Each path below is one point turned by a fixed rotation once a step. After each direction that follows a path, write how fast that rotation turns it, in degrees a step (0 if it stays still).
Each turn is a multiple of 5 degrees from 10 to 175, or 0.
Each row of a path follows its step; steps can be skipped.
Rotation 1:
step 0: [-.09,.00,.03,.33,-.03,.06,-.02,.21,.11,.17,.01,-.12,-.03,.13,.09,.08,-.07,-.08,.07,-.04,-.26,-.11,.16,.20,.24,-.04,.13,.01,.20,.06,.00,-.17,-.08,-.23,-.10,.04,.07,-.07,.01,.06,.12,-.12,.04,.03]
step 1: [.23,-.07,.14,.22,.05,-.04,.12,.09,.10,.15,-.09,.07,.19,.05,.19,-.15,.06,.03,.00,-.11,-.05,.21,.05,-.02,.06,-.14,-.08,.06,.12,-.10,.04,-.14,-.16,-.05,-.03,.00,.30,.13,-.26,-.06,-.08,-.16,-.02,-.05]
step 2: [-.02,.08,-.10,.10,.05,.11,-.02,-.20,.10,-.08,-.02,.05,.08,.05,.25,-.05,.07,-.11,.03,.02,-.09,-.08,-.04,.02,-.16,.00,.05,.33,.06,-.09,.14,-.03,-.27,.19,-.14,-.13,.04,-.04,-.20,-.20,-.04,-.14,.26,.00]
step 3: [-.11,.14,-.09,.03,.11,.14,-.16,.07,-.09,.01,-.05,-.13,-.06,-.05,.16,.16,.13,.16,.22,-.14,-.18,.06,.10,-.15,.08,.02,.22,.22,.08,.12,.10,.06,-.02,.12,-.11,-.12,.20,-.05,.09,-.05,-.25,-.09,-.02,.19]
step 4: [-.08,-.09,-.21,.10,.06,.20,.00,.18,.04,.04,-.25,.30,.01,-.09,.15,.08,-.04,.05,.04,.08,-.04,.11,.05,-.27,-.01,-.15,-.01,-.11,.07,.20,.17,-.18,.01,-.11,-.20,-.03,.07,-.11,-.03,.10,-.07,.02,.01,.11]
step 5: [.01,-.22,-.07,.05,.01,.14,.03,-.12,-.16,.06,-.10,-.10,.14,.09,.28,-.13,-.01,-.03,.28,.06,.14,-.05,.01,-.03,.06,.15,-.15,.00,.24,-.02,.03,-.20,.11,.01,-.18,.04,.06,-.23,-.10,.14,-.04,.04,.13,-.12]
step 6: [-.29,-.06,.07,.06,.07,-.03,-.15,-.02,-.12,-.05,.08,-.01,.12,.11,.02,.06,.12,.22,.13,-.05,.07,-.16,-.04,.16,.24,-.20,-.13,.17,.17,.09,.11,-.09,-.14,-.05,.00,.03,.27,-.17,-.14,-.05,.14,.09,.08,-.02]
step 7: [-.13,-.05,-.07,.21,-.28,.19,.06,.15,.16,.15,-.06,.07,.22,.11,.11,.00,.08,.22,-.01,-.23,.01,.00,-.06,.24,.07,-.08,.00,.10,-.04,.18,.05,-.10,.10,.07,-.17,-.05,.06,.06,-.02,-.17,.02,-.13,-.09,.00]
step 8: [.13,-.08,.22,.13,.07,.37,.08,.12,.21,-.06,-.11,.03,.05,.08,.03,-.13,-.03,.00,.05,-.03,-.15,.12,-.09,.05,.05,.18,.24,.09,.22,.07,.08,-.09,.03,-.09,-.04,-.05,.02,-.13,-.13,-.22,.04,-.04,.12,-.01]
[-.02,.04,.02,.04,-.02,-.06,.03,-.05,-.09,.03,-.10,.03,.02,.07,.00,-.04,-.05,.00,.00,.02,-.04,-.05,.01,.07,-.07,-.02,.01,-.07,.07,-.01,.00,.02,-.05,-.03,.03,.00,.04,-.01,.01,.00,-.10,.06,-.02,-.03] => 80
[-.05,.02,.00,-.03,.08,.00,.04,.06,.02,-.02,-.08,.04,.03,-.01,-.03,-.05,.03,.04,-.01,.04,.08,.03,-.07,-.04,.05,-.07,.00,-.02,-.05,-.01,.02,.02,-.10,-.01,.09,.02,.06,.04,-.01,.00,.02,.03,.02,.05] => 145
